In the data rows, 500 means zero.
Here are some points, one per row:
<538 290 396 467 400 389 501 585 456 530 426 528 586 525 416 622 540 558 535 660 471 303 559 539 525 527 486 590 431
 454 377 488 454 401 599 411 616 511 562 391 406 764 471 534 518 444 456 541 477 513 539 519 602 390 610 549>
<436 598 439 440 527 471 436 618 539 470 487 618 659 449 612 466 552 419 578 451 512 598 651 366 536 370 748 612 484
 583 500 485 581 374 419 595 587 374 613 500 348 548 377 630 515 536 551 645 508 563 359 570 357 531 560 480>
<554 503 581 737 455 538 487 478 503 505 521 588 403 522 444 571 603 670 577 581 452 340 402 465 447 391 668 409 433
 507 587 533 400 409 421 535 511 488 457 484 517 529 472 609 507 627 479 514 445 429 536 570 485 567 296 409>
<384 568 419 448 601 547 543 424 546 444 485 570 752 469 557 586 524 572 420 458 475 501 504 663 584 416 503 335 435
 452 389 438 535 532 430 395 639 403 441 389 635 554 462 347 497 625 417 463 441 390 514 528 398 500 554 466>
<600 519 310 448 419 469 434 355 602 491 362 384 394 523 436 518 538 536 512 476 685 556 442 519 561 357 403 438 528
 667 516 575 458 435 484 372 557 415 488 685 514 443 458 515 411 666 494 494 532 565 440 451 541 481 533 554>
<408 481 504 329 685 522 523 507 511 503 537 433 567 444 484 346 561 544 549 661 464 514 438 437 500 474 445 364 413
 524 490 485 400 486 609 576 404 493 558 513 357 396 383 478 493 430 519 468 261 470 657 461 552 490 404 590>
<378 475 441 648 443 484 530 551 616 459 605 547 491 565 455 410 554 513 525 462 544 418 523 568 367 504 491 459 433
 702 394 229 484 614 724 370 479 578 504 495 636 439 409 628 472 444 554 665 570 484 531 401 400 413 589 397>
<437 480 412 534 390 530 483 521 422 430 540 522 572 392 536 477 499 533 438 408 491 699 590 580 460 472 515 700 467
 461 557 565 422 323 384 383 432 586 439 547 507 623 592 682 467 399 329 490 419 467 597 396 457 557 420 490>
<613 422 467 471 631 367 731 573 524 573 486 378 369 371 559 475 643 655 370 533 531 534 505 535 400 553 615 537 495
 463 500 561 607 507 553 515 524 487 637 468 636 444 379 446 551 418 594 350 608 443 453 463 345 572 501 597>
<551 628 419 390 381 562 451 492 655 351 424 693 495 528 593 393 320 459 242 501 368 443 312 503 382 458 590 617 424
 510 547 593 560 503 596 585 400 420 498 494 514 601 578 471 448 636 366 586 470 567 517 533 551 497 523 347>
<523 678 552 575 460 507 556 359 516 537 545 533 434 519 474 497 432 598 329 448 489 480 554 524 494 492 573 508 319
 431 373 593 351 477 451 444 545 738 512 544 384 447 538 513 515 411 580 489 429 731 373 594 485 505 606 486>
<531 605 526 526 443 527 535 425 325 468 489 576 457 514 472 473 446 483 501 462 451 547 449 663 454 494 506 528 738
 530 588 548 455 440 599 412 508 386 543 399 369 569 498 342 541 518 615 591 494 514 413 434 402 425 420 523>
<653 398 749 540 614 395 495 588 580 386 673 511 510 411 589 662 578 371 414 574 365 461 620 505 425 581 353 612 444
 519 433 497 658 430 428 405 515 252 502 459 475 330 418 596 610 608 574 363 480 740 410 389 557 480 418 540>
<531 411 480 343 436 486 603 588 366 511 581 565 426 426 705 427 484 610 463 564 453 451 462 395 550 495 522 421 517
 624 432 510 588 440 413 591 497 573 306 455 465 399 641 389 396 430 520 537 706 534 583 373 645 588 581 350>
<354 509 434 521 538 420 468 353 468 298 400 343 333 533 588 489 399 472 381 374 557 400 565 556 632 593 536 768 654
 475 477 544 434 488 356 643 539 512 519 558 605 508 585 397 581 526 515 532 432 459 476 502 519 421 426 547>
<603 521 424 519 474 539 504 465 565 434 695 673 430 430 379 504 473 424 589 486 521 509 488 306 339 487 342 570 673
 263 474 564 553 442 358 560 501 566 487 606 527 526 452 460 466 579 612 579 469 428 495 364 504 412 581 527>
<622 596 436 500 466 674 480 628 452 532 554 449 602 568 649 596 639 516 550 349 359 496 337 540 736 587 602 691 536
 468 485 345 429 524 550 540 468 518 587 693 467 505 540 494 505 554 511 414 453 477 479 487 536 477 555 441>
<512 387 516 522 456 698 389 632 474 379 468 626 656 592 482 512 576 451 380 611 594 363 563 583 437 538 372 602 549
 520 511 600 489 417 504 561 303 581 412 613 475 423 403 512 678 555 487 498 481 341 344 571 345 646 598 564>
<522 507 472 406 387 562 536 443 477 477 687 538 588 581 576 527 410 486 439 389 682 368 610 411 471 339 563 525 436
 422 468 489 522 483 712 576 511 499 598 489 462 521 554 479 588 595 393 437 583 409 415 424 543 439 330 569>
<442 547 336 619 418 506 430 401 475 532 736 468 599 518 558 454 515 527 565 608 560 543 342 602 438 464 456 648 486
 476 663 508 761 267 561 650 524 534 519 411 587 339 465 651 500 482 410 485 520 507 494 666 532 474 710 511>
<498 478 516 564 465 353 273 537 415 703 516 334 578 564 424 629 511 342 424 478 473 541 400 419 459 506 397 395 399
 499 441 518 508 317 260 560 246 525 615 431 463 518 501 480 488 398 583 587 563 348 512 471 358 417 513 397>
<579 483 589 436 585 509 348 559 462 604 391 575 599 490 626 387 274 588 590 450 773 462 454 545 453 519 382 623 404
 446 545 411 488 512 468 535 526 566 339 517 603 535 460 526 542 555 602 538 489 469 387 582 479 390 363 394>
<563 462 504 515 617 453 582 498 504 449 458 620 688 657 402 388 601 437 508 302 517 433 536 425 546 555 523 479 428
 440 781 584 430 524 448 342 322 455 409 404 393 598 535 548 547 605 628 497 581 405 537 630 713 456 566 466>
<486 594 425 568 400 570 584 738 625 596 474 450 464 434 333 407 511 489 502 399 562 332 526 452 627 471 529 485 616
 391 577 437 549 495 534 484 393 512 383 316 493 560 491 436 484 551 505 423 356 636 358 488 460 533 415 421>
<531 484 593 501 504 527 586 446 664 596 423 442 425 583 520 615 459 515 475 551 311 559 568 482 477 428 640 589 505
 720 587 341 522 563 402 432 621 597 453 406 435 519 603 473 502 603 460 342 386 329 418 470 492 429 572 573>
<488 484 538 553 395 368 487 540 332 587 540 510 467 423 361 405 297 574 523 561 486 608 538 427 572 426 615 439 588
 569 340 471 592 694 574 417 503 409 426 698 467 423 399 517 496 368 430 347 573 431 707 594 528 411 491 469>
<561 515 581 466 523 393 533 613 499 484 567 582 496 657 501 560 800 515 364 437 587 628 496 424 491 553 386 565 462
 465 546 500 616 628 511 600 658 526 448 530 284 591 501 471 543 638 338 669 398 568 520 651 540 555 464 586>
<606 497 576 477 495 517 541 299 490 555 398 635 615 616 434 483 515 443 518 465 580 513 340 414 684 495 618 488 493
 544 494 501 525 493 566 542 598 463 536 427 700 477 754 821 603 423 326 627 429 439 477 443 394 545 629 578>
<480 314 375 478 472 630 664 441 399 594 482 496 464 520 478 592 413 404 611 614 314 700 616 550 642 546 435 393 361
 416 547 401 498 604 464 542 492 512 514 487 581 433 435 516 604 558 593 587 555 658 557 573 528 575 413 544>
<442 606 536 516 495 584 318 331 469 693 487 480 602 577 561 481 513 387 505 470 402 466 544 417 506 546 518 553 647
 600 514 595 391 608 578 599 499 502 385 451 683 699 422 500 347 383 522 478 522 578 615 533 523 663 484 506>
<622 528 647 413 378 585 449 574 709 394 620 473 436 523 510 444 521 615 606 481 523 542 635 642 495 413 424 536 501
 408 570 495 486 555 462 518 485 411 594 411 508 465 591 605 468 407 583 583 473 446 505 631 531 556 607 506>
<324 538 593 557 572 554 550 681 415 523 451 523 449 493 478 484 320 457 411 292 576 456 426 499 310 399 337 412 638
 499 496 475 359 412 556 655 573 482 623 570 496 596 575 587 435 574 506 335 533 530 517 540 666 563 569 452>
<495 544 453 454 535 549 267 644 449 339 580 625 389 390 419 676 475 501 581 319 555 535 538 605 555 599 720 417 455
 592 498 563 662 471 546 502 455 602 527 413 598 430 474 544 490 515 457 558 458 474 571 508 578 538 490 600>
<381 529 431 494 585 448 328 418 492 472 429 394 386 528 557 466 467 392 617 550 405 500 444 347 458 497 440 417 441
 302 495 462 487 597 489 302 458 513 535 482 411 499 552 366 514 386 397 496 653 459 397 497 613 691 505 514>
<540 456 570 638 283 521 495 587 425 356 461 469 676 486 560 359 459 458 515 525 593 551 507 534 438 651 523 465 410
 543 561 582 508 621 560 591 630 521 577 417 486 397 586 449 333 624 474 450 498 480 510 439 407 484 480 624>
<500 508 475 455 506 374 670 559 682 477 571 658 672 698 499 626 470 597 720 598 577 575 452 724 442 555 572 500 557
 573 572 504 526 522 475 648 469 399 443 574 383 530 571 519 562 361 445 476 520 615 437 423 467 602 435 493>
<461 352 645 386 449 484 380 370 627 410 636 686 573 443 463 396 596 497 503 447 585 423 381 716 583 510 573 717 485
 493 576 402 529 397 435 562 506 629 613 579 474 460 564 514 510 651 385 341 643 639 535 530 295 441 581 539>
<493 574 560 614 658 617 662 505 551 428 473 435 393 439 493 505 543 303 557 609 535 474 587 553 488 521 469 465 482
 449 393 641 608 384 505 475 467 508 432 598 476 518 534 529 293 476 465 550 646 467 509 614 409 281 477 572>
These points spread out most along one direction. Take the direction at right angles to it along which they spread out most. Go by this last direction. How far along it is each point below, from 0 to 99? 50 is the average, and the first point above lies past it. One standard deviation of the points above along it is 16.
<613 422 467 471 631 367 731 573 524 573 486 378 369 371 559 475 643 655 370 533 531 534 505 535 400 553 615 537 495
 463 500 561 607 507 553 515 524 487 637 468 636 444 379 446 551 418 594 350 608 443 453 463 345 572 501 597> 81
<500 508 475 455 506 374 670 559 682 477 571 658 672 698 499 626 470 597 720 598 577 575 452 724 442 555 572 500 557
 573 572 504 526 522 475 648 469 399 443 574 383 530 571 519 562 361 445 476 520 615 437 423 467 602 435 493> 68
<495 544 453 454 535 549 267 644 449 339 580 625 389 390 419 676 475 501 581 319 555 535 538 605 555 599 720 417 455
 592 498 563 662 471 546 502 455 602 527 413 598 430 474 544 490 515 457 558 458 474 571 508 578 538 490 600> 51
<579 483 589 436 585 509 348 559 462 604 391 575 599 490 626 387 274 588 590 450 773 462 454 545 453 519 382 623 404
 446 545 411 488 512 468 535 526 566 339 517 603 535 460 526 542 555 602 538 489 469 387 582 479 390 363 394> 34
<522 507 472 406 387 562 536 443 477 477 687 538 588 581 576 527 410 486 439 389 682 368 610 411 471 339 563 525 436
 422 468 489 522 483 712 576 511 499 598 489 462 521 554 479 588 595 393 437 583 409 415 424 543 439 330 569> 42
<603 521 424 519 474 539 504 465 565 434 695 673 430 430 379 504 473 424 589 486 521 509 488 306 339 487 342 570 673
 263 474 564 553 442 358 560 501 566 487 606 527 526 452 460 466 579 612 579 469 428 495 364 504 412 581 527> 52
<442 547 336 619 418 506 430 401 475 532 736 468 599 518 558 454 515 527 565 608 560 543 342 602 438 464 456 648 486
 476 663 508 761 267 561 650 524 534 519 411 587 339 465 651 500 482 410 485 520 507 494 666 532 474 710 511> 54
<442 606 536 516 495 584 318 331 469 693 487 480 602 577 561 481 513 387 505 470 402 466 544 417 506 546 518 553 647
 600 514 595 391 608 578 599 499 502 385 451 683 699 422 500 347 383 522 478 522 578 615 533 523 663 484 506> 19
<436 598 439 440 527 471 436 618 539 470 487 618 659 449 612 466 552 419 578 451 512 598 651 366 536 370 748 612 484
 583 500 485 581 374 419 595 587 374 613 500 348 548 377 630 515 536 551 645 508 563 359 570 357 531 560 480> 58
<551 628 419 390 381 562 451 492 655 351 424 693 495 528 593 393 320 459 242 501 368 443 312 503 382 458 590 617 424
 510 547 593 560 503 596 585 400 420 498 494 514 601 578 471 448 636 366 586 470 567 517 533 551 497 523 347> 23
<378 475 441 648 443 484 530 551 616 459 605 547 491 565 455 410 554 513 525 462 544 418 523 568 367 504 491 459 433
 702 394 229 484 614 724 370 479 578 504 495 636 439 409 628 472 444 554 665 570 484 531 401 400 413 589 397> 53
